X: rows in 3 groups, each row roughly a mix of its group's directions (some rows in no group)
X (132 x 13)
-22; -16; -4; -4; -16; -6; 16; -17; 0; 4; 3; 15; -4
19; -15; 6; -13; -10; 8; 9; -18; -4; 13; 3; -10; 13
10; 1; 12; -12; 2; 6; 12; 6; -14; 0; 15; 18; 23
-18; -10; -7; 8; 25; -3; -2; 3; 8; -21; -10; 5; -8
-6; -6; -3; -16; 2; -12; 11; -13; 0; 8; 6; 29; -12
6; -12; 3; 21; -13; 2; -4; -2; -10; 13; -26; -10; 0
8; 2; 7; 7; 18; 6; 3; -12; 3; -10; 14; 17; -25
11; 11; -2; 8; -14; -14; -16; -2; 16; 15; -6; -12; 15
-10; 3; -8; -15; -5; -5; -3; 5; -12; 21; 23; 8; -14
16; 2; -19; -12; -15; -3; -3; -15; -5; 0; -2; -3; 23
22; 19; -1; 5; -3; 15; -9; 18; -6; 4; 11; 7; -11
-23; -1; 4; -5; -10; 20; -18; -12; -6; -11; 8; -9; -1
13; 6; -30; -11; 5; -2; -2; -15; -2; 14; 7; 8; 4
1; 8; 23; 11; -13; 20; -5; 15; 0; -10; 3; -15; -1
12; -8; 1; 14; 14; 1; -1; -29; 3; -10; -17; -6; -2
-9; -11; -15; -4; -1; 6; -7; -7; -2; -23; -11; 13; -21
1; 0; 10; 1; 13; 4; 18; -31; 2; 10; 2; 1; -12
3; -3; 27; 18; -1; 15; -15; 11; 3; -13; -1; -3; 8
-3; -2; -18; -17; 15; 3; 8; -2; -10; -2; -15; 4; -24
-1; -12; 9; -16; -4; 17; -9; -26; 6; 5; -6; 10; 9
1; 10; -22; 17; 0; 10; -5; 14; -15; 2; -13; 6; -16
1; -10; -8; -6; 15; 14; -10; -18; 18; 5; 8; 7; -19
6; -5; 15; -5; 22; -5; -15; 7; 10; -10; 0; -21; 11
-9; 12; 4; -22; -7; 11; -17; 3; -15; 1; 13; -16; 3
-9; 9; -9; 6; 0; 9; 9; -2; 8; -31; -5; -11; 16
13; 10; -18; 14; -9; 0; 15; -21; 11; -14; 3; -2; 1
23; 10; -9; 11; -12; -7; -14; 2; -12; -5; -19; 0; -8
1; -13; -14; 17; 2; -1; -15; 10; 14; -6; -20; -12; 9
4; -9; -9; -2; 4; -6; -5; -14; -8; -14; -29; 10; -14
9; 5; 1; -17; -20; 6; -16; 9; 11; -11; -20; 7; 3
10; 2; 25; 0; -3; 11; 4; 6; -26; -11; -8; 6; 5
7; -16; -6; -4; 13; 11; 7; -4; 1; 10; -13; 21; -21
8; -2; -22; -6; -17; -12; 7; -7; -2; 3; -9; -20; 16
12; 3; 11; 9; 18; -6; -24; 0; 9; 7; -12; 16; 1
22; -3; 20; -16; 12; 14; 0; 5; -6; 15; 5; 8; -6
-4; -28; -14; -6; -6; -4; 8; 12; 4; 1; 9; 2; -21
-15; -19; -16; 13; -8; -6; 7; 3; 11; -13; 5; -3; -18
8; 14; 8; 21; -7; 23; 4; 1; -5; -21; -9; 1; 2
6; 13; -10; 12; 1; -10; -7; -9; -4; 18; -27; 8; 8
-19; 0; -14; -7; 2; -12; -15; -3; 16; 6; 14; -18; -5
-27; -7; -20; -12; 3; -5; -8; -6; 12; 2; 12; -4; -10
-4; 7; -14; -18; -6; -5; 6; 0; 11; -8; 13; -18; 22
-12; 0; 13; -3; -16; -5; 11; -19; -16; 21; 4; 9; -5
-14; -17; 7; -13; -6; -4; -7; -8; 8; -13; 5; -18; 21
-5; 19; -9; 24; -10; 12; 17; 8; -5; 4; 4; -4; -10
10; 20; 3; -6; 11; -12; -21; 17; -8; -13; 7; -1; -4
-4; 6; -21; 10; 6; -7; 8; 19; 17; 10; 10; -15; -2
-13; -16; -2; -1; -6; -10; -14; -11; -15; 17; -18; 11; -5
4; -14; 23; -16; 3; 18; -8; -5; -5; 15; 1; 11; 8
5; 0; 5; 25; -20; 1; -8; 3; 12; -7; -22; 0; -7
27; -6; 2; 0; 4; 1; 7; -1; 4; 1; -16; -23; -13
9; -11; 3; 3; -2; 21; -11; 9; -2; -2; -3; 30; 6
-17; 14; 4; 26; -6; -1; 3; -6; 19; 6; 4; 2; 12
-2; -6; -5; 6; 2; -1; 14; 8; -21; 17; -5; -10; -25
17; 7; 18; 11; -7; 10; -3; -2; -20; -5; -21; -3; 1
5; 10; 5; -14; -22; 13; -3; -8; -23; 1; 9; 14; -1
-3; 1; 11; -20; -7; 13; 4; 22; -9; -12; 11; 15; 5
-2; -13; 0; 10; 2; -11; 24; 6; -9; 16; -5; -21; -5
9; 12; 10; -19; 8; -10; -23; -5; -14; -3; 11; -2; 11
22; 4; -23; 7; -9; -7; 10; 0; 7; -16; 9; -8; -10
-16; 6; -18; -5; -8; -3; -24; -10; -2; 5; 2; -17; -11
11; 8; 20; 0; 5; 12; -24; 7; -16; 4; 7; 8; -9
-26; 2; 8; 8; 6; -10; -5; -24; -2; -9; 14; 2; 3
-14; 0; -14; -13; -1; -2; -16; 15; -12; 5; 16; -19; -2
-7; 15; 2; -23; 4; -19; -8; -8; -10; 8; 3; -16; 10
-6; 1; 7; 6; -18; 22; 16; 1; 7; 24; 5; 3; -4
-3; -2; -12; -23; 5; 18; 13; -5; -10; 5; 4; 22; 2
14; 2; 4; -9; 5; -10; 15; 28; -13; -5; 1; 14; -4
5; -1; 8; -23; 14; -4; -23; -10; -15; 6; -2; 11; 5
-16; -19; -8; 4; -4; -2; 25; -6; 7; 10; 4; -5; -16
13; 13; 13; 10; 14; 5; -12; -4; -6; -14; -23; -4; 10
-12; 1; -18; 5; 8; -17; -6; -5; 13; 12; 11; -20; -9
-7; 6; 15; 8; -1; 2; 14; -6; -22; 17; 3; 5; -20
17; -6; 5; 16; -4; -10; -3; 5; -14; -23; 6; 18; 4
-5; -11; -26; -8; 13; -13; 5; -10; 10; 1; 11; 17; -1
-3; 11; -23; 3; -12; -8; 14; 12; 14; -9; 9; -10; -12
-36; -6; 4; 16; 7; -9; 2; 8; -3; 0; 3; 5; -6
-6; -6; 0; -21; 7; -16; -17; -11; -9; 5; -16; -16; 3
-3; -7; 30; 0; 14; 6; 11; 3; -2; -12; 16; -7; 12
-17; -22; 10; -15; -4; -1; -15; 3; -3; -3; 17; -14; 2
-12; -5; 3; 5; -2; -15; 2; -7; -13; 33; -5; -1; -10
-2; -3; 0; -16; 14; 6; -8; 20; 0; 8; -6; 19; -21
-4; -2; 0; -7; -14; 22; -7; -1; 26; -12; -15; 5; -2
-5; -5; -5; -22; -12; -3; 25; -14; -12; 1; 8; 9; -7
-13; -11; -6; 13; -17; 15; 6; -12; 19; -12; 8; 11; 1
-11; -11; -17; 16; 7; -24; -2; -4; 12; -4; 5; -2; -15
3; 1; -27; -2; 4; -23; -8; -16; -7; -14; -4; -3; -4
-16; -3; -1; 11; 0; -20; -3; 21; 2; -6; 9; -11; -20
-20; 3; 9; -11; -12; -1; -25; -1; 1; -4; -1; -22; 1
-10; 17; 2; -6; 20; -2; -11; -17; -9; 3; -6; 23; 2
15; 24; -5; 3; 21; -3; -2; -10; -2; -5; -15; 6; -12
11; 7; 7; 9; 15; -3; -23; 3; -7; 13; -13; 17; -10
-13; 24; -15; 7; -7; 2; 23; 0; 4; 5; 14; 3; -2
-16; 4; 3; -17; 21; -14; -14; 0; 10; -1; 17; 0; 7
1; 8; 17; -8; -2; -15; 2; 26; -2; 10; 12; -12; 12
-1; 12; 9; -14; 4; 11; -1; 3; -32; 4; 0; -14; -5
12; -7; 25; 6; -1; 3; -3; -2; -15; 7; 5; -12; 23
11; -2; 10; 13; 14; -2; 15; 17; -6; -14; -5; -8; -21
-1; -5; 15; -13; -5; 2; -1; -17; 5; 10; -14; -26; 10
1; -7; 5; 20; 6; -25; 17; 6; 8; 14; -12; 3; -1
5; 11; -11; -15; 5; -10; 15; -19; -13; 17; 12; 6; 7
-17; 8; -15; -5; -4; -1; -19; -7; -8; 7; 6; -22; -14
8; -15; 3; 18; -17; 15; 9; 19; 2; 4; -9; -3; 14
-28; -6; 5; 7; 1; 4; -4; 11; 0; -3; 15; 23; -2
-10; 10; -5; 18; -9; -7; 2; 8; 16; -17; -7; -22; -5
11; 12; 8; 5; 2; 4; -12; -6; -14; 10; -9; 28; -11
-22; -2; -5; 10; -15; 4; 18; -5; 15; -2; 18; 9; -1
-16; 6; -20; -8; -9; 1; -8; 18; 1; 1; 20; -3; -16
-8; -2; -5; 9; 19; -5; -6; 0; -6; -12; -27; -18; 5
3; -14; -4; 10; -22; 23; 10; 2; 18; -3; -1; 8; 5
4; 12; -13; -4; -3; 6; 27; 10; -4; 2; 18; -1; -17
-6; 1; -3; -19; 14; 1; -1; -10; -19; 3; 26; -4; 9
7; 0; -30; -6; -21; -9; 4; 1; -3; -2; 4; -2; 17
-18; -6; -3; 11; -13; -7; -17; 2; -2; 28; 7; 5; -4
-9; 26; -12; 12; 5; -18; 7; 12; -13; 3; -4; -4; 10
5; 6; 9; -8; 3; 0; 13; 20; -31; 2; 4; 8; -4
9; 6; -1; 1; 14; -2; -5; 21; 22; 2; 21; -12; 0
-27; -4; -5; 2; -6; 6; 10; 8; 0; -4; 25; -9; -10
4; 8; 5; -7; 11; 14; 2; -3; -33; -3; 14; -9; -3
-17; -6; -19; 1; -9; -12; -19; -5; 1; -12; -6; 2; -19
15; -1; -28; 6; -1; -7; -3; -9; 2; -19; 5; 13; -10
15; 9; -7; -2; 3; -20; -12; -11; 6; 16; -10; -19; 8
4; -23; -2; -10; 2; -9; -24; 0; -10; 11; -15; 6; -6
-9; -2; -6; 11; -16; 6; -12; 8; -12; -22; -3; 9; -20
26; 10; 8; 6; 0; 8; 8; -4; -17; 8; -21; 4; 4
6; 3; -21; -1; -13; 2; 8; 17; 3; 5; 10; -27; 5
-1; -1; 19; -18; 8; -13; -13; -18; -9; 12; -1; 16; 3
10; -8; 2; 18; -7; 19; 2; -7; 3; -20; -11; 19; -3
-8; -7; -1; -14; -1; -6; -7; 14; 2; 9; 24; -24; 1
-4; -7; 11; -8; -1; 8; -21; 1; 21; -19; 0; -5; -16
10; -9; 7; -4; -23; 10; 27; 10; 1; -1; -7; -5; 8
-1; 20; 8; -14; 21; -14; -9; -2; -18; 7; 10; 5; -1
which group is each row in? (one row of each group first)
-10; 1; -13; 4; -4; -28; -20; -10; -8; 9; 2; -10; 0 => U
19; 6; 4; 7; 3; 1; 2; 17; -19; 3; 20; 14; 11 => T
9; 32; -6; -4; -2; 8; -7; 12; -12; 7; 15; 0; -2 => W

13; -9; -2; 13; 5; 20; 14; 2; 10; 3; -16; 15; -16 => T
-24; -5; 13; 14; -2; 5; 16; -17; 6; 2; 16; 2; -2 => T
-13; 1; -15; -18; -19; -5; 15; -16; 1; -2; 6; 12; 10 => W
-9; -20; 1; 5; 11; -6; 14; 5; 2; 6; 1; -6; -30 => T
20; 21; 13; 3; 15; 1; 12; 8; -3; 2; 15; -1; -13 => T
7; 9; 13; -8; 3; -1; -12; 11; -8; 10; -23; -16; 16 => T
-7; -10; 9; -18; 9; -5; -15; 5; -21; 10; 11; -4; -15 => W
16; 15; 19; 13; 5; 8; -14; -6; -12; -1; -18; 9; 3 => W
-17; 1; 5; 9; -10; 4; -17; 6; -5; -9; 7; 15; 25 => T
-2; 11; -8; 18; -1; 9; 22; 1; -10; 2; -6; 13; -22 => W
-2; 11; -7; 8; -6; -7; -7; -10; 11; 29; 3; -17; 10 => U
